128 stands for zero in the data rows.
Two rows play each game, the first against the second. How much does the first row win by? 20 is about a draw, 40 a big win and 0 a big loss. Wins can go round in a circle: one row can beat a second, the second a third and the third the first. Each row has two weighted sums of its numbers, A and B, taken from their middle values. A row wins by its A times the other's B, less its B times the other's A.
[160 150 112 126 127 105 103 110  99 132 144  93 150 108 114 123 125]
[136 147 145  98 122 113 109 121 120 162 146 132 133 158 107 115 141] -> 21
[109 125 100 178 156 117 102 162 107 112 120 117 139  93 182  90 113]
[116 120 144  91 111 147 101 151 114 179 113  95 167 140 120 125 103] -> 36
[ 86 140 105 138 115 146 180 105 163 146 126 163  95 106 160 152 114]
[100 103 120 136 104 146 180  98 168 107 147 164  97 149 122 139 135] -> 18
[130 142 161 132 150 164 117 151 117 102 157 136 129 129 107 116 125]
[121  94 108 121 116 120 155  85 152 101 143 104  88 119 122 135 121] -> 26
[103 112 122 178 154 169 101 206 107 124  66 132 136  88 182  77  99]
[156 128 107 143 112  99 106 117 104 130 134  96 132 117 120 107 123] -> 19
[103 131 126 156 153 164 139 114 141 111 113 144 120 132 121 104 115]
[117 130 104 160 168 135 102 123 114 112  79 123 142  95 162 112 112] -> 24
[131 116 105 123 126 105 127 141 101 114  76 111 156 104 123 144 118]
[119 150 174  98 118 166 115 160 109 185 100 129 183 128 126 114 112] -> 18
[115 126 103 164 139 124  97 140  93 113 123 108 137  99 169 107 112]
[116 110 102 133 121 107 138 113 120 143  78 134 120 102 141 148 115] -> 28
[103 123 105 151 120  99 105 104 138 123 122  97 106  94 162 118 121]
[125 105 121  95 116 127 155 119 113 145  90 109 138 124 131 145 134] -> 23
[166  67 148 100  85 102 108 141 101  90 155  99 157 126 104 115 138]
[109 116 141 157 143 147  95 171 122 120  75 129 144  99 166  97 105] -> 21
[121  87 167 132 104 165 119 151 115 115 137 139 160 129 105 115 107]
[105 119 130 113 136 181 117 159 138 165  72 137 130  92 170 133 110] -> 21
[151  63 124 115 113 123 116 119 125  91 150 103 134 129 106 129 146]
[104 100 100 165 146 119 109 135 119 102 125 108 125  94 167 107 112] -> 13
[113  90 113 135 105 129 181  91 175  99 140 147  95 132 140 113 130]
[115  94 107 134 113 131 179  94 164 114 132 159 103 138 136 117 132] -> 18
[149 125 109 144 105 124 121 118 113 135 144 132 126 124 124 117 132]
[152 156 113 128 174 107 167  97 165 133 150 153  93 112 103 179 195] -> 30
[ 88 123 123 155 120 145 192 105 164 123 139 179  86 134 130 131 136]
[146  81 155  97 108 134 121 138 103 112 141 128 158 164 111 127 130] -> 34
[160 107 155 100 101 121 135 127 158 146 150 141 148 134 103 144 143]
[135 137 149 125  94 138 113 151 125 104 134 109 149 159 113 106 100] -> 13
[ 98 134 129 171 154 113 130 128 117 107 137 127 101 121 160 139 134]
[105 119 143 150 143 119 100 159 126 113 134 125 137 106 147 119 107] -> 11
[139 134 128 116 123 134 109 126 113 103 113 121 142 130 111 152 162]
[159 149 200 102  90 128 141 161 137 162 158 163 165 174 103 151 134] -> 20
[154 117 174  91 109 140  95 156 108 172 134  97 176 150 108 123 117]
[ 89 151 107 172 147 124 167  87 163 141 141 165  88 142 154 142 138] -> 20
[150 152 107 140 173 124 101 118  98 126 157 125 130 117 125 115 132]
[113 135  93 175 158 157  99 156  88 108  94 110 123  94 179 113 118] -> 16
[111  71 109 162 121 150 126 136 136  83 145 130 111 108 149 107 114]
[145 139 107 130 168 105 152  93 121 122 119 155 124 143 111 175 178] -> 24
[108 117 135 153 142 106  97 159 115 111  94 113 137 104 141 130 106]
[115 136  95 182 160 162  93 161  85 107  97 106 126  89 180 111 118] -> 13
[105 114 108 146 120 141 146 108 150 144 104 134 108 104 153 112 113]
[123 118 102 121 121 106 133 115 107 117  77 116 137 102 134 152 121] -> 20
[142 166 189 102 166 137 123 152 137 158 142 166 149 166  98 139 119]
[136  55 154 145  92 170 117 150 134  84 135 153 159 147 109  98 103] -> 21
[131 132 119 108 107 165 112 123 137 117 128 127 160 126 110 155 109]
[154  78 110 130 112  92 138 130 102 109 155 119 142 130 114 161 130] -> 18
[ 91 142 113 164 137 123 166  85 153 143 145 164  95 142 152 138 146]
[146 151 175  97 127 150 124 149 133 163 148 154 152 168 103 133 119] -> 19
[104 137 134 147 138 123 110 157 134 139  86 127 152 142 140 119 108]
[110 113 129 176 154 166 102 199 106 120  67 129 138  96 181  86 102] -> 13
[143 145 105 117 166 109 125 134  93 104 161 118 141 105 123 145 125]
[121 133  95 150 148 108 104 134  92 135 139 108 132 100 152 123 111] -> 22
[162 160 197 100 125 146 133 155 130 157 161 156 145 167 103 140 141]
[109 115 116 105 109 131 164 108 147 153 128 109 111 122 131 130 120] -> 19
[154 148 103 132 172  87 120 127  95 108 161 112 113 113 116 137 142]
[153 157 143 113 117  89 121 138 169 160 137 119 113 156 104 109 149] -> 15
[137  88 126 112 109 133 117 127 132  87 155  93 111 146 108 119 112]
[110 113 143 166 135 169 102 182 125 112 102 122 135  96 165 111 103] -> 22
[115 141 109 149 150 146 124 111 161 101 111 133 131 110 144 113 110]
[162 151 116 129 146  87 141  95 100 135 112 120 113 102 108 194 193] -> 13
[137 164 138  96 159 120 127 117 110 132 157 101 115 117 114 137 126]
[112 137 110 107 109 161 134 101 143 118 121 130 126 112 117 179 112] -> 18
[124 145 126 126 108 146 111 132 124 113 132 133 158 140 111 141 157]
[112 113 136 163 146 124  96 172 101 125  77 119 141  93 167  97 106] -> 8
[128 119 153  92 107 151  99 149 114 178 128  98 175 148 113 121 101]
[124 116 115 128 144 106 122 101 118 123 145 103  95 128 126 122 148] -> 25
[141 119 105 131 110  95 125 130 113 115 133 122 119 147 119 137 128]
[122 137 110 142 162 113 120 133 108  95 156 126 101 100 126 137 124] -> 22
[137 121 105 142 127 127 102 122 105 139  72 125 141 115 139 115 127]
[109 122 148 178 167 169 105 182 111  87 150 132 134  97 136  83 103] -> 15
[144  75 112 131 126 107 128 124 160 109 149 130 105 162 112 113 134]
[103 128 121 104 121 122 101 129 123 141 129  93 136 104 134 119 109] -> 25
[131  85 125 109  99 144 124 111 140  93 142 120 141 141 110 152 107]
[148 151 175 107 119 121 122 131 101 155 146 105 151 149 104 141 155] -> 13
[105 118 136 148 137 137 104 156 124 121 115 127 148 122 142 145 105]
[105 120 105 147 116 101 116 106 141 124 135 104 103  99 161 106 121] -> 2
[147 154 171 104 146 128 124 133 101 162 139 165 151 170 103 147 165]
[108 104 138 170 140 168 104 177 123 101 101 119 137  99 178  98 101] -> 23
[ 90 141 131 154 167 181 145 138 127 115  95 141 108 110 175 156 126]
[113 124 100 179 164 183 108 160 126 138  54 138 143  87 187  88 112] -> 35
[124 144 117 112 102 150 117 120 135 110 138 121 150 136 107 136 110]
[132  97 120 110 100 137 121 113 139  99 147 102 135 134 109 135 111] -> 20
[ 97 118 124 142 120 146 161 105 152 107 137 135  99 104 152 129 134]
[167 148 108 144 123  86  94 119  80 118 143  92 138 111 122 105 133] -> 23
[105 118 140 147 141 151 109 161 126 112 136 146 139 134 144 140 107]
[130 111 136  88 103 120 141 128 109 135 143 122 113 148 112 139 147] -> 27
[115  81 122 116  99 171 133 113 152  85 132 138 152 110 121 144 109]
[135 128 138 113 106 127 113 131 144 139 107 114 158 128 112 158 120] -> 13
[111 141 137 105 146 122 118 115 114 167 131 108 132 159 116 120 147]
[119  68 165 130 100 169 125 151 116 103 153 151  98 156 111 133 137] -> 26
[112 130  95 164 154 135  98 150  84 109  95 106 122  98 169 113 118]
[148 162 139  96 110 115 147 113 153 152 147 140 127 122 102 165 143] -> 20
[153 145 105 130 184  96 118 134  84  94 159 113 130 100 117 166 131]
[166  71 145 101  95  99 102 144 102  94 120  97 151 129 106 121 137] -> 26
[108 135 138 122 122 135 117 144 138 131 144 119 143 100 121 135 106]
[164  63 133 106 119 103 108 141 112  96 130 140 134 165 105  98 136] -> 19
[139  70 118 114 116 115 132 124 152 101 137 118 123 146 107 129 125]
[150 123 166 114 111 132 136 137 142 156 150 179 139 175 102 117 149] -> 20
[113 120 121  97 110 122 180 106 151 148 123 146 112 125 120 145 127]
[111 139 140  91 116 150 124 127 115 164  98 125 172 117 133 133 121] -> 21
[152 154 141 123 132 108  97 126 121 162 124 141 143 170 107  87 119]
[182 156 114 132 193  87 152  88  82 121 167 155  79 108 104 192 205] -> 16
[168 107 119 127 136  90 158  87 172 131 148 180  96 167 112 167 213]
[109 140  95 174 164  97  98 143  95  99  79 105 131 101 167 112 112] -> 19
[118 122 120 152 149 164 136 114 142 110 107 137 132 126 124 113 112]
[128 151 145 122 125 137 150 139 147 155 142 190 124 179 103 111 151] -> 19
[144 159 127 100 125 124 146 111 163 146 159 170  97 161 108 147 142]
[ 90 123 121 147 117 148 187 101 171 118 138 175  92 144 127 132 130] -> 14
[130 137 155 151 124 169 113 156 130 112 121 145 168 139 108  99 100]
[133 112 124 100 117 125 140 121 113 116 154 128  92 149 118 111 137] -> 21
[172 164 120 127 182  89 189  87 168 150 167 188  72 153 105 179 228]
[146 119 124 118 126 121 117 122 120  88 144  97 118 116 102 132 142] -> 19
[158 156 148 109 119 121 131 134 161 140 154 171 132 167 102 132 147]
[114 111 104 138 119 104 162 104 141 141  99 135 101 123 139 140 123] -> 20
[105 113 105 148 118 127 142 111 149 138 129 115 109 102 156 104 112]
[146  72 107 126 127 110 123 127 147 107 145 130 126 160 114 127 134] -> 18
[121 136 121 116 101 146 126 109 143  87 142 114 141 104 117 130 109]
[ 94 136 105 137 128 161 186 102 159 147  98 167 101 111 146 162 116] -> 17
[117 131 101 159 170  92 109 113  93 102 102 118 137 105 133 139 118]
[118  78 168 123  99 153 126 147 112 110 151 119 125 151 108 141 117] -> 33
[121 126 114 113 122 110 159 102 138 109 114 115 121 132 118 146 124]
[ 92 145 117 104 128 125 171  92 143 151 138 155 101 129 134 169 146] -> 12
[125 114 137 105  94 121 131 119 154 137 144 118 143 133 108 130 120]
[149  80 172 113  81 150 121 151 126 102 158 126 156 169 111  97 114] -> 12
[131 163 151 104 162 146 109 142 140 153 127 149 150 146 111 126 120]
[114  96 110 137 119 142 141 101 171 105 117 145 121  92 145 146 109] -> 19
[127 137 142 117 131 167 113 137 111 161  90 122 181 105 120 125 110]
[152 150 104 128 157  97 146  91 118 120 131 143 110 124 114 186 178] -> 28
[158 153 193 102 118 145 138 154 133 158 165 162 141 179 102 139 136]
[159 130 116 128 118 100 106 111 100 127 131  93 152 110 119 115 125] -> 24
[123 151 169 107 132 151 115 163 110 160 136 105 171 143 120 102 110]
[143 113 103 135 119  85 119 128  96 114  99 105 125 114 116 140 128] -> 25
[122 122 120 151 140 153 130 112 145 110 108 117 139 120 131 125 111]
[153 131 112 126 116 105 111 114 105 131 137  99 147 117 118 134 122] -> 21
[142 141 104 134 152  95 114 136  87 103 105 105 146  98 119 165 125]
[100 121 113 103 117 137 106 124 127 169 105 102 111 106 163 154 124] -> 17
[158 110 148 109 106 132 133 126 170 135 158 164 136 170 102 140 138]
[114 131 130 111 113 115 140 111 158 132 134 129 133 148 110 129 118] -> 23
[153 109 162  92 114 136  97 157 109 149 147  97 147 155 111 116 115]
[173 141 130 108 102 110 120 124 105 148 156 140 122 155 109 139 160] -> 18
[ 90 140 105 151 134 141 192 103 160 147 101 173  95 127 161 111 121]
[113 131 154 165 154 167 113 167 117  77 164 134 109 104 121  87 123] -> 16
[ 98  84 118 151 127  92 122 144 120 100 101 122 105 105 141 145 130]
[156 109 143 114 127  92 128 140 160 154 144 126 111 162 104 111 161] -> 2
[163 139 146 107 118 103 103 122 108 149 148  93 142 150 102  97 126]
[105 147  98 160 171 110 112 117 134 105  72 127 132 111 161 109 112] -> 19
[165 145 125 104 129 112 107 123  89 156 141 112 147 144 120 143 148]
[161 147 149  96  82 103 108 144 103 121 125  98 147 104 106 115 136] -> 20
[146 164 153 110 143 125 127 129 105 136 132 140 145 173 113 116 143]
[147 152 140 120 127  98  96 128 122 161 134 116 143 160 106  82 122] -> 37
[157 158 118 122 130  96 122 136 156 145 143 139 131 160 102 120 148]
[171 159 163 113 135 119 109 142 139 166 116 136 148 111 104 116 149] -> 29
[ 96 111 128 157 136  96 143 145 121 101 102 136 113 123 138 134 130]
[134 122 133  91 101 113 135 127 108 133 147  98 113 137 112 127 133] -> 32
[159 152 145 110 112 100  99 121 117 152 142 108 144 160 107  94 123]
[144  98 151  91 106 117 118 136  99 111 158  95 159 119 112 116 125] -> 18
[148 113 147 110 145 112 106 120 111 152 148 113 135 164 109 102 147]
[124  96 110 131 117 137 151 102 151 108 141 135 115 126 128 152 116] -> 20
[125 163 159 116 115 132 151 139 149 159 144 187 126 180 101 111 152]
[145 125 116 124 119 131 122 106 119 138  93 132 147 118 114 163 117] -> 20
[121 105 122  87 105 127 149 123 108 163 112  99 146 140 131 134 145]
[116 126 119 142 140 165 130 115 163 114 101 151 141  95 139 128 107] -> 21
[164 154 116 127 137 105 135 136 177 151 148 167  96 172 105  95 156]
[110  88 112 170 125 147 117 155 120  89 141 127 130  98 167  97 113] -> 26
[100 126 125  98 121 128 103 129 125 145 152  93 128 118 132 113 109]
[179 159 116 128 189  93 171  91 158 139 169 190  57 174 104 162 236] -> 27
[126 164 129 103 114 121 149 109 160 149 152 160 111 145 121 154 137]
[132 126 150  88  91 125 131 139 103 162 146  92 147 152 110 127 127] -> 19
[112 154 118 131 176 109 121  99 132 136 166 107  94 118 125 118 146]
[129 147 115 148 143 146 125 112 150 119 103 114 130 110 137 124 110] -> 18
[ 91 130 112 139 125 118 113 112 163 142 144 134 102 114 164 146 101]
[112 134 126 108 128 111 119 106 119 152 144 121 110 146 127 129 145] -> 29
[158 156  98 144 188  82 169  91  97 116 155 133  85 123 110 152 185]
[154  70 107 124 128 109 115 128 126 103 137 123 137 139 114 149 135] -> 15
[118 151 131  95 104 119 154 108 153 151 138 150 110 111 126 153 137]
[133 145 149  98 129 142 109 139 136 158 114 126 164 131 114 131 121] -> 20
[160 168 148 108 148 112 125 129  99 132 143 104 140 161 110 113 138]
[104 112 138 114 139 168 103 213  97 185  61 129 137  92 174  84 103] -> 29
[162  60 140 105 107  99 110 143 105  92 127 115 144 154 103 110 139]
[102 114 137 129 127 183 121 171 130 112  97 145 134 103 153 171 109] -> 12
[135 101 172 112 102 151 118 157 119 108 153 119 163 160 113  99 107]
[104 116 129 175 146 104 105 181 107 112  96 118 140  93 163 110 102] -> 36
[162 157 108 137 186 112 171  93 148 131 163 180  78 171 109 137 212]
[100 113 109 136 114 147 155 104 157 145 131 161 100 113 149 142 113] -> 22
[117  68 166 128  99 168 125 154 116 109 152 153 112 152 112 131 118]
[110  83 106 166 119 117 121 151 131 106 137 118 125 107 167 101 115] -> 3
[112 149 111 155 115 157 156 106 165 139 133 171  99 109 144 119 129]
[108 141 125 109 112 121 163 111 156 152 139 137 112 131 115 134 119] -> 24
[122 110 111 108 114 106 163  96 144 111 115 108 115 108 122 148 120]
[137 130 143 124 119 125 116 124 108 126 133 100 150 111 112 139 123] -> 12
[ 82 137 123 139 150 178 173 111 153 125 110 155 104 109 162 173 128]
[108 111 120 175 151 123 103 200  92 120  73 126 140  93 178  86 101] -> 15
[ 91 131 108 141 127 103 108 111 161 138 130 122 107  96 164 147 106]
[114 139 100 163 178 113 112 116 101 101 157 129 128 113 138 114 116] -> 21
[ 87 144 123 116 144 124 155  99 140 155 134 126 101 138 130 136 144]
[105 117 131 128 144 190 116 174 141 155  62 141 136  87 177 120 107] -> 22
[122 121  98 169 157 108  96 139  85 122  67 123 142  91 177 100 115]
[140 156 148  87  99 116 118 137 101 156 146  90 155 103 110 116 118] -> 26
[135 156 172  94 136 144 110 144 126 168 118 129 163 141 105 135 118]
[121 130 111 130 108 122 149  98 157  99 142 112  99 137 123 122 114] -> 23
[152 113 105 126 130 104 111 131  96 123  93 115 125 129 112 149 135]
[131  90 124  98 119 123 146 124 109 119 137 124 135 152 118 117 132] -> 37
[112 125 103 178 165 151 101 162 112 124  66 129 140  90 177  98 111]
[162 134 119 129 157  89 183  92 193 145 164 193  77 181 108 163 234] -> 21
[149 124 151 107 131 108 106 122 111 166 145  95 146 163 106 106 127]
[113 124 100 167 161 160 102 136 112 124  60 130 143  92 176 102 116] -> 17
[146 105 177 116  92 154 120 159 124 110 147 134 159 122 108 101 102]
[152 119 156  99 125 135  99 149 113 100 159  99 143 147 107 104 109] -> 16
[137  73 127 115 108 145 120 125 132  88 158 110 144 154 105 126 114]
[105 116 114 125 118 165 150 103 158 146 111 164 109 109 133 187 107] -> 13
[136  93 166 136  92 156 122 149 115 105 142 122 154 123 112 102 118]
[ 82 142 103 163 125 121 176 101 170 143 129 157  95 101 181 125 118] -> 15
[116 132 139  94 120 124 122 107 116 165 125 118 124 150 117 141 149]
[116  82 109 133 113 104 158  97 167  99 134 139 112 113 140 154 120] -> 17
[100 139 129 114 147 162 133 137 147 146 120 144 120 121 116 170 109]
[116 154 107 156 113 158 154 105 168 138 146 169  95 119 134 117 131] -> 10
[173 161 115 127 192  88 193  87 173 146 166 199  47 181 103 155 243]
[116 131  93 177 137  97  95 167  79 100  81 101 129  93 168 124 120] -> 10
[103 116 132 174 148 109 109 178 115 116 131 125 135  93 184  84 103]
[129 102 165  94  89 153 114 159 123 166 125 115 168 133 116  96 101] -> 22
[154 155 126 111 155 138 119 123 126  86 162 111  74 155 103 112 146]
[ 93 136 133 167 158 156 146 126 131 112 116 145 104 117 175 153 133] -> 15
[131 121 143  91  94 122 132 129 102 150 142  95 130 146 112 130 133]
[102 107 141 163 132 148 107 176 120  98 125 113 138  99 165  99 103] -> 17
[157 145 111 144 118 107 112 118 106 136 149 103 126 116 117 110 126]
[ 89 143 134 177 175 161 146 136 132 108 103 139 110 117 183 123 128] -> 13
[110 111 139 148 133 141 108 158 113  98 136 127 143 125 139 143 109]
[110  98  94 146 146 144 104 144  89 125  60 114 122 105 165 134 111] -> 28
[127 146 133 110 107 113 116 126 143 131 133 106 148  98 108 116 119]
[135 116 145  98 132 115 121 116 109 164 131 114 141 164 108 133 156] -> 38
[125 125 105 114 116 134 137 113 129 116  84 123 130 109 133 184 120]
[109 152 109 132 163 107 160  96 147 125  97 175 133 167 122 137 175] -> 20
[ 88 137 125 110 141 158 130 133 141 144 132 138 115 156 132 145 110]
[123 149 108 113 124 150 139 131 135 100 136 130 124 118 117 169 119] -> 21
[169 158 123 126 184  92 185  89 146 145 165 180  67 108 107 184 210]
[145 154 141 117 134 128 135 138 166 145 140 186 135 161  97 119 146] -> 11
[117 102 111 134 118 138 177  96 163 124 130 166 104 144 124 116 131]
[172 163 166  97 184 130 117 135  97 149 158 117 146 131 118 124 151] -> 25
[127 149 152 100 123 133 122 131 105 146 104 119 159 154 121 122 131]
[128 141 106 123 125 111 133 122 124 103 111 111 138  99 120 173 116] -> 8
[109 114 110 139 113 128 181  97 168 120 133 145  91 115 143 113 125]
[173 156 114 131 194  89 148  93  87 123 166 145  93 103 106 192 203] -> 10
[121 133  95 177 132 119  95 166  81  94 118 100 128  92 177 108 124]
[ 91 137 128 136 122 163 176 112 141 114 127 149 103 115 153 170 132] -> 14
[119 126  98 165 162 108  97 124  89 119  68 122 139  95 167 118 115]
[144 153 101 145 171  86 172  93 105 120 131 120  97 125 115 150 176] -> 19
[135 151 145 110 152 121 109 123 121 166 130 159 139 171 108 108 140]
[ 91 110 130 161 131 125 150 147 148 105 117 152 115 142 149 130 132] -> 19
[130 130 138 106 113 121 129 122 149 129 142 132 147 155 107 126 121]
[157 141 118 128 162  89 191  89 196 141 165 198  70 180 104 156 241] -> 19
[156  80 159  88  95 123 119 141 105 107 155 111 143 164 110 113 133]
[174 154 163 115 117 119 103 144 139 156 150 148 140 128 104 112 153] -> 34
[136 109 107 140 127 104 169  90 146 123 156 145 105 136 126 138 149]
[148 144 123 121 135  97 131 138 145 143 120 136 147 120 101 133 145] -> 23
[107 145 127 107 113 110 153 106 154 149 130 108 119 100 115 140 118]
[173 127 160 117  96 121 112 145 145 154 151 154 143 153 107 110 151] -> 2
[112 148 104 157 159 114 115 110 145 101  81 130 134 114 149 121 109]
[129 130 161 107 118 174 114 151 115 183  73 131 181 104 127  98 112] -> 19
[ 89 140 114 143 129 154 180 100 173 104 135 165 101 129 122 139 121]
[124 125 108 127 123 136 144 104 145 146 118 132 109 118 131 158 114] -> 19
[156 126 102 134 133  80 112 128  93 109 123  99 116 119 115 131 138]
[117 126  98 169 148 108  96 144  88 111  83 106 138  95 162 122 111] -> 16
[ 89 135 137 163 115 164 152 142 140  93 132 148 106 128 160 148 131]
[148 129 139 119 130  99 101 124 114 159 125 105 145 166 107  87 118] -> 23
[112 119 123 110  94 115 146 108 159 141 144 120 121 125 112 136 117]
[109 145 109 114 104 137 137  98 149 109 133 124 110 127 123 149 114] -> 24
[140 103 159  94 124 150  99 151 109 110 147 102 172 154 115 113 112]
[128 130 155  98 110 159 114 141 105 183  86 120 181 125 125 119 112] -> 16
[157 163 152 102 124 127 119 129  97 131 157  97 137 151 112 121 141]
[134  76 124  97 117 127 144 123 110 113 145 122 120 157 115 117 147] -> 6
[108 112 107 134 116 111 154 100 147 138 132 106  98 130 141 103 125]
[103 131 137 114 128 162 134 135 137 126 135 142 120 128 114 170 110] -> 21
[ 96 115 117 140 112 157 181  96 176 103 146 170 105 143 122 140 123]
[111  89 112 167 130 152 114 152 133 115 104 128 116  91 174 107 107] -> 22
[155 153 115 124 172 141 127 102 123 138 161 123 111 122 118 172 124]
[104 121 107 148 119 111 123 108 145 130 114 102 106  95 157 108 117] -> 22
